In the data rows, 128 means zero.
Here are some points:
[105 162  59 111 119 152 139 188 174   0 179 197 103 141 112 174  85  53
 184 100 214 110  51  87  76  56 165  15 150  54 133 144]
[111 117  17 149  96 151  96 207 160   0 185 173  67 105 107 182  54  92
 220 133 255  49  64  76  45 108 163  45 182  20 130 157]
[121 131  55 150 102 146 119 190 206   0 171 133  24 104 102 169  65  90
 217 142 187 111 142 106  89  95 176 113 172  22 179 178]
[ 71 127 138 129 123 112 156 156 184   0 194 123  43  94 126 163  80  83
 109  94 167 127 166 101  80  97 140 128 154  36 182 187]
[133 105 149 113 144  93 164 153 175   6 155 135  66 157 133 166 167 117
 138 110 125 193 124 152 114  93 175 125 143  49 176 159]
[157 107 137 126 131 171 127 125 159  23 190 143  87 163 161 125 158 127
 170 110 164 172  88 112 106 112 165  99 139  61 160 122]
[196 132  94 138 125 219  94  99 229  15 233 109  77 177 209 154 251 103
 235 135 169 165  55 111 111 137 192 126 177  79 178  78]
[144 135  71 144 125 200 107 163 232  63 148 140 111 178 189 152 191  77
 222  98 177 145  32 112 120 128 232  87 123  57 123  79]
[114 148   0 133  98 204 112 173 234  73 133 223 103 190 116 154  52  77
 255 155 208 140  54 171 117 126 255  31 143  26 101  88]
[ 47 131   0 175 112 194 128 211 244  10 123 185  55 130 100 138  56 135
 175 128 255  86  96  96  95  93 242  78 119  53 156 125]
[ 80 157  64 141 131 128 160 165 213   0 149 144  23 108 101 136  41  66
  96 105 174 112 118 127 133 130 175 110 149  80 156 139]
[178 149  88 128 120  67 165 174 183   0  93 151   0  76 112 137  62  63
 112  42 153 104  92  86 102 118 161 121 142 102 149 138]
[133 143  75 130 133 107 163 140 119  23 130 142  17 155 118 153 130 118
 113  59 127 149 105 113 142 137 135 112 131  78 160 141]
[137 127 135 113 118 145 117 115 112  91 155 153  41 178 146 139 181 107
 159 102 163 142 170 115 122 147 163 134 132  79 155 156]
[105 122 209  81 106 175 102 118 124 174 106 123 104 170 194 111 140  76
 133 141 124 194 113 171 177 172 150 159 107 114 133 130]
[ 99 112 155 106 100 166 129 140 172 189  92 115 118 158 165 100 136 129
 106 144 116 207  69 199 159 164 190 181 100 152 146  99]
[152 117 112 116  90 170 139 157 188 177  76 125 143 142 119  86  70 162
 159 182 161 155 116 155 124 157 232 159  94 178 138  76]
[150 153  86 123 106 121 145 154 154 165  25 118 106 127 100  91  93 136
 122 128 195 116  63 149 129 207 204 158 109 197 110  72]
[168 218  21 153 120  80 161  95  60 173  15  98  57 121 116  89  89 104
  94  56 172  80  41 170 176 255 161 122 136 213  93 100]
[122 247   0 249 128  21 165  30   0 211   0  58  17 123 113  63 165 119
  12   0 156   0 106 229 196 255  99 115 157 255  28 116]
[137 188  20 172 153  55 182  53  34 232  25  72  43 142 109  94 139 122
  90  91 140  35  77 175 150 255  92 138 138 228  67 117]
[ 97 162 124  95 158 116 186  55  91 211  94  99  61 146 120  89 138  88
  90 134 147  62 111 146 132 199  53 150 141 206 104 137]
[ 64 135 178  52 169 128 181  54 114 158 131 119  92 130 167  76  99 103
  98 129 154  95  58 143 147 198  41 124 116 189 140 139]
[114 122 127  87 153 124 165  57  91 151 156 100 119  96 150  94 108 190
  96 111 116 110  48 109 160 139  35 118 120 180 163 119]
[108 136  96  80  81 118 168  72  71 145 152 115 139 118 148 147  79 213
 120 103  92 175 129 102 169  67  49 136 136 143 178  88]
[ 45 138 115  57  19 109 185 120  23 110 162 133 159 129 169 209  33 194
 116  61 155 208 157  21 122   0  53 141 169  84 187 112]
[ 42  38 147  56  58 161 156 190  54  57 102 143 201 157 173 229   0 149
 105  61 255 205 150  21 103  69  74 201 219  27 133  72]
[ 79  63  95 109  93 144 154 155  68 111 160  97 177 130 127 190 125 158
  98 111 195 159 230  89 110 103 120 201 181  78 122 110]
[138 110 130 116 108 135 150 143 130 128 120  99 212 114 105 151 135 155
 103 152 148 145 191 139  93  97 131 180 156 113 130 144]
[129 112 173 126 152 124 115 138 147 119 162 115 220 126 108 103 120 111
 107 166 102 156 177 140 114  87 127 142 120 133 112 173]
[129 117 102 179 160 164  88 156 181  77 155 109 198 114  90  98 141 149
 113 156 131 106 134 121 111  88  92 146 123 111 129 141]
[129 147  92 177 157 187  67 158 174  58 154 106 158 101 101  67  78 115
 162 176  89 119 147 121 155 114 115 131 115 104 166 163]
[112 143 122 180 157 150  73 129 169  97 162  80 143  62 121  90  50 132
 105 151 120  86 194 103 149 114  97 170 125  95 151 144]
[ 85 150 140 169 153 143 102 146 127 125 131 103 135  96 129  95 113 142
  76  79  86 153 183 122 185 141 121 167 101  96 145 142]
[142 127 187 157 166  87 114 150 125 151  95  95 128 111 121  97 120 158
 111 105  73 155 122 106 197 139 148 198  99 111 141 132]
[157 124 184 141 143 140 112  91 120 214 122 100 153 137 147 103 151 154
  83 107  56 160 218 129 205 145 136 207  88 143 122 111]
[176 121 198 135 135 137 108 129 142 239 123 108 161 149 164 109 180 145
  78 123 110 126 136 115 175 142 141 203 101 178 106  94]
Here are 24 more points, each followed by its number:
[215 125 134 126 124 152 112  87 151 255 103 127 177 178 157 111 174 144
 121 124  79 149 225 156 180 129 175 165 111 190  90  86] 0
[156 133 130 134 115 163 101 116 159 252  79 170 172 187 127 102 160 127
 131 135 106 143 160 172 158 128 175 145  92 203  76  86] 1
[175 145 103 133 128 165 111 123 155 221  94 172 179 149  85  98 129 134
 149 144 111  95 182 162 138 127 160 121 119 207  86 108] 2
[150 121 106 151 141  95  89 126 145 188  45 147 156 118  70 102 127 145
 112 158  37 126 174 178 159 115 114 140 109 218 104 142] 3
[125 117 149 133 140  75 112 123 103 161  80 127 115  93  73 103  71 116
  59 162  45  93 171 148 131 138  51 146 120 206 122 164] 4
[128 113 177 123 148  82 123 140  67 154 128 106 112 104  71 121  98 126
  79 157  36 126 131 138 133 152  28 150 125 190 123 166] 5
[128  98 174 134 148 112 108  87  44 183 139 128 112 139  76  95 110 154
 102 177  50 138 172 123 130 146  37 152 129 166 106 170] 6
[148  98 183 120 128 103 111 104  54 160 115 128 137 148 130 110 113 170
 101 178  68 176 119 167 133 173  49 167 136 165 114 139] 7
[144  88 189 112 128 144  94  93 100 173 113 119 149 162 173  72 154 150
 165 181  59 192  57 174 137 183 112 155 116 162 129 126] 8
[160  88  90 143  94 186 114 112 153 147 157 123 162 147 141  85 160 208
 179 148 147 155 112 144  89 134 163 140 128 147 146  83] 9
[148 124 113 113  95 174 100 142 178 124 108 148 160 152 141 102 102 117
 234 140 133 160  74 149 113 136 211 129 119 126 118  89] 10
[101 142  47 136 112 155 128 136 158 100  88 112 135 120 127  99  55  85
 141 110 166 130 101 142 121 155 172 110 142 128  97 101] 11
[144 165  51 147 126  93 146 121  95 141  54  89 117  86  98  98  48  90
 114 113 154  57  92 119 131 175 109 111 137 166  73 114] 12
[150 181 115 148 171  62 167  95  63 177  93  92 132  94  73 101 142 122
  56  94  67  79 109 123 150 160  43 141 143 199  75 135] 13
[150 158 149 142 181  78 154  93  46 200 154 112 166 112 100 117 143 152
  63 111  89  71 152 102 132 142  10 129 132 188  91 144] 14
[118 138 185 104 183  96 122  70  45 192 207 145 170 130 127 129 235 160
  55 107  58  91 140 130 167 119   0 116 119 177 139 172] 15
[140  97 203  98 125 175  52  38  74 181 255 160 215 105 170 166 255 224
  79 138  64  81 224 120 212  46   0 149 114 156 184 158] 16
[131 112 238 112 106 109  94 127  97 189 159 137 223 112 159 153 181 195
 112 147  33 142 134 133 175  42  25 172 106 139 184 120] 17
[ 70  89 225 106  95 128 117 160 112 196 150 124 237 109 130 145 113 166
  63 164  69 190 195 112 146  58  81 173 125 117 145 107] 18
[110  92 222 102  99 122 116 181  91 168 122 128 250 102 134 162 113 170
  78 132 113 179 136  91 126  48 120 168 130 110 124  92] 19
[149 103 196 147 109 138  70 169  89 169 103 126 244  95 121 159  95 163
  68 151 130 167 252  98 144 105 139 194 126 114  91 141] 20
[159 141 210 188 164 104  34 154  49 176 148  84 255  38 140 235 239 145
  82  78 109 136 232 122 177 186 174 229 100  93  93 241] 21
[171 135 165 181 157 124  36 140 103 216 109 125 213 126 116 127 223  98
 147 141  56 113 211 167 143 175 153 176 103 146  68 193] 22
[124 123 191 171 169 154  52 138 153 212 140 134 184 145  71  81 177 101
 131 213   6 138 149 196 144 129 128 159  86 161 102 177] 23
Which two of these numbered points are nearest to each point below, ignoring the 2 directions in which the first points spread most? Their numbers follow each, nearest first.
[112 141  38  81  72 129 163 144 108  31 113  78 116 114  50 136  37   7
 184 167 225  39  75  98  58 101 120  82 169  94 102 135] > 12 11
[197 167 210 116 175  68  81 100  86 163 105 102 108  59 143  61  61  94
 144 113  24  98  51 103 191 223  73  95  72 184 107 133] > 5 7
[145  65 197  69  68 159 163 143 114 255  98 151 179 178 139 114 161 182
 119 190 130 170 224 186 123 112 186 181 115 214 105  72] > 1 2
[181 109 178 125 113 143  94 150 146 211  93 161 231 122  82  87 145 170
 115 181  64 171 162 166 118 126 148 145  79 247  98 109] > 2 1
[ 70 101 141  90  92 154 136 166 113 215  56 126 191 149 147 177 119 148
 107 143 166 157  47 114 161  90 158 152 144  98  98  75] > 19 18
[  0  77 173 175 168 207  22 222 219  55  62 145 105 126 107  23 119  79
 120 255 118 126  48 143 146  56 156 138  61  90 195 232] > 23 18
[195 117 240 147 143 126  50 159 100 144 196 141 229  97 105 141 191 129
 166 156  50 163 227 129 106 107 161 157 130 100 122 167] > 22 23
[122 113 155 134  93 119  98 162 114 125 100 138 164  77  86 122  35 143
  53 161  98 139 191 117 130  78  83 138 121 159 128 131] > 4 18
[118 140 114 150  79 102 104 158  95 100  65 149 150 126 134 169 125 125
 138 132 215 154 149 155 106 176 214 134 127  84 112 135] > 20 19
[115 138 186 106 188 121 134  45 111 123 224  76 134  99 165  59 122  99
 119 135 127  57 140  86 121 151  60 133 130 140 143 138] > 14 13
[102 133 149 134 113 110 131 158 110 176 115 125 201  86  94 125  82 158
  44 129 123 116 246 113 131 114 131 184 107 167 119 140] > 20 18
[ 60  71 182  80  23 138 126 181 111  14 126 171 191 129 183 216 157 116
 227 206 255 223  65 168  47  62 223  15 155   1 159 111] > 19 8
[172 157 158 139 142 136  65 117  97 145 146 132 202 122 131 119 144  82
 187 172 105 111 161 127 102 129 138 107 129 122  93 159] > 22 2
[164 165 104 157 125 119  80 122 123 130  64 128 113 155 136 105 154  70
 165 126 111 160 146 205 156 209 221 135 118 123  90 178] > 22 10
[173 171  90 136 118 183 100  72 198 168 139 144 144 156 174 132 148 103
 197 125 113 157 163 134 155 143 223  90 108 116 117  76] > 0 1
[206 131 184 154 169 135  90  70 128 193 144 128 151 159 147  63 190 131
 178 166  75 117 109 182  93 205 138 157 122 192 108 154] > 8 10
[101 128 162 142 126 100 107 152  87 188 162 162 236 102 116 182 180 205
  30 115  81  96 221 105 136  34  17 138 113 145 125 144] > 14 13
[128 128 141 120 109 101 113 153  76 138 129 118 138  71  78 136 101 122
  44 127  61 124 203 110 120 128  66 172 144 156 108 132] > 4 13
[ 68 110 128 105 101 138 141 123  94 160 121 151 133 142 130 160 114 175
  72 136 151 113 183 117 140  73  73 147 147 123 154 137] > 18 12
[171 143 151 122 166  28 163 123 138 105 118 186  55 142  76 168 162 100
 129 103  67  70 134 146  97 126 112  89 127 169 133 179] > 5 13
[116 142  55  86  63  99 158 145 133  77  67 117 144 117  92 140  77  70
 133 121 207  83 173 116  70 105 145 116 150 133 118 114] > 12 11
[ 89  71   0 164  77 244 119 164 255 131 132 102 134 196 167 209 150 142
 133 114 185 183 215  98 168  74 240 115  99   0 110  58] > 0 1
[116 107 178 238 211 124 113 145 255   5 179  40  78  39  73  60  23 115
  82 137  15 158 255 167 167 158 126 239 154  92 219 162] > 4 5
[156 140  99 159 158 136 118 163 177 102 113 166  75 144  95 102 120  88
 146 109 108  82  84 128 123 137 183 108 109 148 111 135] > 18 3
[113 148 194 100 129 102 122  89  50 249 117 120 126 149 149 147 188 136
  42 105  96 142 136 114 199 141  50 171 127 159 115 119] > 18 17
[ 97 183  48 140 161 154 168  70 153 168 102 101  38 151 179  84 134  99
  92  73 153 128  90 137 207 211 137 105  94 156 123  87] > 11 18
[103  84 143 223 201 153  51 131 190 168  93 111 152 109  73  34  99 152
 140 228  55 104 149 151 122 157 116 161  84 177 130 161] > 23 3
[122 145 214 149 203 139  88  92 160 157 162  98 129  69 112  35  28  88
  97 172  13 137 152 137 170 195  78 143  80 190 138 144] > 4 5
[149 112 215 140 140 180 100 137 171 107 213 128 148 147 167  90 163 132
 177 156  71 179 128 163 129 139 176 138 117  99 175 117] > 8 10
[146 113 141  66 106 132 161 164 133   3 150 140 145 127 128 154 107  68
 223 184 187 158  73 146  35 103 172  62 171  78 148 142] > 7 8
[133 107 255 121 110 134  67 171 124 129 185 138 202  91 123 156 128  94
  87 183  92 137 255 102  90  76 101 183 127  93 136 166] > 20 4
[147 146 103 158 147  77 157 189 153 134  52 183  61 135  80 161 145 118
 118  94 142  84  40 145 115 141 154  92 127 158  99 143] > 19 18
[113 153  86 153 159 139 112 141 124 141 104 116 115  83 121 102  32 132
 146 147 158  84  11  80 143 155 118  71 109 139 110 112] > 12 11
[169  68 183 104 167  63 171 122 145  89 160 185  31 196  75 175 119 118
 123 164  96  27 155 113  37  86  60  60 126 147 208 217] > 5 6
[164 164  70 144 131 163 132 171 226  86 117 178 104 151 115 153 128  97
 194  95 132 161 157 165 145 128 255 103 113  91 125 136] > 0 1
